Some points, each followed by its number:
array([-32, -47,  35,  42,  10, -53, -53,   5,  50,  18,  76,  33]) 0
array([-50,  31,  10, -24,  -4,  48,  70, -24, -52,  15, -26,  20]) 1
array([  4,   4,  26, -60,   3,  -9,  43, -36, -18,   0, -20,  51]) 2
array([ 32,  21,  -1,  -3, -35,  21, -19,  18, -41,  37, -29,  27]) 3
array([ 24,  -4,  37,   3, -12,   2, -29,  13,   8,  52, -58,  20]) 4
array([ 49, -23,  22,  36, -13,  26, -81,  57, -24, -15, -37, -42]) 5
array([  63, -127,   52,   22,   -8,  -17,  -21,   63,  -27,   -8,   49,  -38]) 6
array([-11,  -4, -25, -35, -15,  -5,   4,  34,  67,  21, -76,  52]) 7
array([-58,  43,   5,  53,  54, -50,   1, -21, 127, -42, -17,  37]) 8
array([ 31,  26, -28,   1, -44, -18, -36,  29,   2,  40, -13,  43]) 9
array([-11,  80, -41,  11, -24,   7, -10,   7, -40,  26, -47,  40]) 10
array([ 76, -61,  94,  21, -47,  -3, -50,  28, -71,  33, -25, -13]) 11
array([-96, -20, -74,  27,  34,  68,  56, -46,  56, -56,  45, -24]) 12
array([-25, -15,  -2,  47,  21, -32, -45,  -3,  72, -67, 105,  45]) 13
array([ 54,   0,  46,  -1,   4,   9,  -9,  15,  20,  69, -66,  -3]) 14
array([ -1,  28,  -6, -38,  16, -52,  34,   7,  -9,  21,   2,  40]) 15
array([ 17, -16,  39,  12,  26, -24, -12,  20,  96,  28, -31,  13]) 16
array([-61,  25, -60,  29, -37,  99,  38, -18,  -2, -49,  10, -59]) 17
array([ 35,  11,  10, -41,  19, -55,  -5,  28, -11,  50,  13,  18]) 18
array([-18,  35, -44,  -2, -19, -26, -15,  37,  69,  19, -62,  70]) 19
array([ 70, -36,  14, -41, -38, -17, -47,  49,   3,  41, -57,   0]) 20
array([  5,  -9,  32, -16,  -4,  57,  12,  -4, -52,   7, -36,   3]) 21
array([ -1,  31, -16,  35, -38,  17, -15,   6, -42,  17,  37,  57]) 22
array([ 16, -10,  23, -90,  27, -66,  65, -31, -58,  -5,  18,   6]) 23
array([ 41,  15,  34,   0, -15,   8,   8,  17,  -3,  45, -24,  25]) 24
array([-12,  23,  -2, -10,   8,  34,   0,  25,  45,  14, -88,  18]) 25
array([ 10,  26, -42,  46, -47, -29, -31,  60,  14,  35,   0,   7]) 26
array([-59,  85, -40,  22,  39, -34,  26,  -3,  61, -59,  17,  59]) 27
array([ 40, -67,  64, -90,  79, -67,  20, -60, -45,  21,   8,   1]) 28
array([  9,  72,   1, -60,  79, -60, -43,  19,  43, -12,  -3, -60]) 29
array([ 18, -59,  61, -29,  25,   3,  51, -46, -50, -34,  47,  12]) 30
array([-78,  12, -68,  45,  21,  74,  87, -53,   1, -43,  33, -48]) 31
array([-54,  54, -61,  71,  26, -12, -20, -56,  61, -61,  45, -62]) 32
array([ -2,  -6,  -9,  18,  80, -64, -57, -81,  24,   1,  57, -57]) 33
array([ 41, -25,   4,  64, -91,  17, -55,  76, -12,  51,  -3,  15]) 34
array([ 10,  20,  21, -81,  17, -53,  62, -42, -65,  10,  -8,  19]) 35
array([ 28,  30, -33,  40, -64,  18, -31,  56, -24,  69, -26,  34]) 36
array([ 54, -28,  56, -25, -31,  57,   3,  18, -54,  42, -73, -16]) 37
array([-43,  57, -85,  -2,  63,   3, -14, -65,  25, -60,  61, -48]) 38
array([  0, -24,  69,  30,  37, -71, -54,  -6,  65,  18,  39,  17]) 39
array([  9,  39,   0, -11, -15, -22, -40, -13, -19,  24, -26,  53]) 40
array([-83, -20, -75,  17,  44,  75,  55, -20,  39, -60,  44, -33]) 41
array([ 21,  40, -31,   6, -37,  28,   2,  24, -58,  40, -26,  33]) 42
array([-11,  25, -17,  38, -21, -34, -39,  17,  33,  30,   0,  64]) 43
array([ 24,   7,  16,  -6, -17,   7,  46,  15,   1,  18,  -5,  23]) 44
array([  6,   9,  22,  39, -24,   3, -56,  42,  58, -34, -38, -19]) 45
array([ 12,   4,   7,  38, -42, -17, -44,  43,  53,  58, -39,  24]) 46
array([-20,  56,  19, -13,  16, -50,  54, -50, -61,  24,   7,  -9]) 47
array([ 40, -36,  59, -38,  -6, -13,  56, -32, -67, -13,  27,   7]) 48
array([ 19,   2,  12,  11, -23, -30, -39,  26,  12,  30,  -8,  14]) 49
array([ 35,  -2,  27, -92,  16, -36,  42, -34, -57,  36,  -1,  16]) 50
array([ 14,  74, -37,  -7, -18,   2,  -7,   1, -40,  26, -30,  41]) 51
array([ 10,  26, -10,  13, -26,  -1, -22,   8, -23,  36,  -7,  55]) 52
array([-87, -29, -49,  25,  59,  85,  66, -38,  24, -67,  40, -43]) 53
array([-28,  40,  -2, -30,  19,   5,  16, -31, -49,  -2, -19,  69]) 54
array([  65, -119,   83,    0,   24,   -1,    4,   40,    0,    0,  -20,  -52]) 55
array([  25,   11,   13,  -12,  -14,   19,   -2,   30,   27,   59, -104,   13]) 56
array([ -33,   -4,  -40,    3,   80,  -37,  -17, -115,   48,   -6,   74,  -23]) 57
array([ 20,  -8,  39,  41, -32,  -6, -36,  24, -23,  32,  16,   8]) 58
Which two points above are nearest to each new point by angle? Their numbers follow each, smallest number first.
array([-18, -43,   0,   5,  56,   6, -41, -41,   8, -57,  19, -91]) 33 57
array([ -5,  12,  -8,  46, -38, -18,  25,  24, -14,   5,  37,  22]) 22 26
array([ 69, -29,  63,   7, -32,  -2,  -8,  30, -34,  24,  34,   5]) 11 58
array([ 29, -20,  52,  25, -15, -16, -46,  26,  19,  56, -45,   7]) 4 14
array([ 71, -56,  69, -42,   5,  -1,  39, -13, -80, -10,  -7, -16]) 30 48
array([ 57, -29, -18,  55, -99,  43, -44, 106,  -9,  65, -36,   2]) 34 36
array([-63,  87,   9, -23,  26, -61,  65, -44,  -3, -10, -15,  10]) 15 47
array([ 59, -47,  29,  75, -86,  10, -54,  82,  52,  52,  -3, -12]) 34 46
array([ -7,  12, -59, -89,  44,  15, -31, -72,  -1,  41,  10,  15]) 50 57
array([-45,  65, -35, -62,  95,  -3, -21, -47,  54, -47,  36, -70]) 29 38
array([-17,  14,  10,  -6,  22, -31,   8,  -7,  49,   0, -11,  47]) 8 27
array([-22, -23, -49,  14, -14,  91, -17,   4,   3, -69,  24, -65]) 17 41
array([ 62, -52,  66, -66,  -7, -16,  37, -35, -61,   2,  -1,  17]) 48 50
array([ 33, -11, -30,  23, -71,   2, -31,  81,  57,  53, -58,  11]) 26 46
array([ 14, -13,  42, -17,  23, -39, -17,   9,  79,  23,  -3,  31]) 16 39
array([-92,  50, -53,  82, -15,  21,  17, -24,  60, -91,  33, -80]) 17 32
array([-33,  33,  18,  -4, -17, -26,  78, -40, -60, -28,  22,  14]) 35 47
array([ 58, -40,   5,  36, -79,   0, -41,  78,  25,  53,  12,  22]) 34 49
array([-30,  -6, -29,  39,  17,  26, -42, -15,   2, -69,  -2, -92]) 17 32
array([-22, -28, -64,  10, -27,  93,  -9,  -1, -27, -69,  24, -52]) 17 41
array([ 10, -38,  26, -62,   2, -55,  75, -34, -45,   6,  34,   5]) 23 48
array([-56,  -5, -38, 101,   4,  25, -14, -31,  30, -81,  30, -93]) 17 32
array([-93,  66, -41,  34,  20,  19,  -2, -27,  69, -81,  17, -79]) 32 38
array([-20, -70,   2,   2,  20,  31,  20, -17, -31, -41,  40,   1]) 30 53
array([ 16, -12,  41,  47, -19,   3, -73,  48,  37, -45, -14, -20]) 5 45
array([  9,  -2,  25,  21,   1,  21,  -7, -18, -82,  22,  -5,  12]) 11 21
array([-47,   2, -23,  38,  -1, -35,  13,  -4,  23, -95, 102,  39]) 13 27
array([ 20,  10, -43,  15, -26, -32, -25,  44, -33,   7,   6,   2]) 9 26
array([ -9,  42,  18, -58,   3, -42,  72, -32, -47,  11, -24,  15]) 35 47
array([ 43, -56,  44, -51, -15,  34,   0,   1, -49,  17, -44,   3]) 21 37
array([ 33, -29,  34,  42,  -2,  14, -78,  52,  -7, -33, -26, -40]) 5 45
array([  6,  -3,  15,  11, -21, -31, -36,  18,  53,  45, -31,  48]) 46 49
array([  9,  16,  29,  14,  12,  32,   5, -14, -74,  22, -19,  11]) 21 37
array([ 22, -25,  15,  18, -20, -53, -47,  62,  25,  21,  90,   8]) 0 49
array([ 19,   6,  -1,   0,  -9, -39, -34,  24, -11,  25,   4,  17]) 9 49
array([ 20, -35,  23,  53, -34, -35, -47,  57,  44,  32,  69,  21]) 0 58
array([-19, -47, -52,  37, -19,  79, -21,  -3, -14, -82,  24, -71]) 17 53
array([-23,  41,  15,  56, -12, -29, -42, -10,  -1,  24, -10,  38]) 40 43
array([  44,  -34,  -24,   83, -126,   48,  -53,  101,  -17,   47,  -34,    6]) 34 36
array([ -9,  47,   5, -81,  -8, -40,  78, -15, -30,  -2, -12,  24]) 2 35
array([ 25,  11,  17, -26, -16,  -9,  39,   7, -26,  19,   7,  34]) 44 50
array([-76,  94, -65, -27,  67,   8,  -1, -52,  45, -52,  47, -42]) 32 38
array([  19,   23,   -5,  -29,  -21,   25,   -1,   31,   11,   51, -103,   26]) 25 56
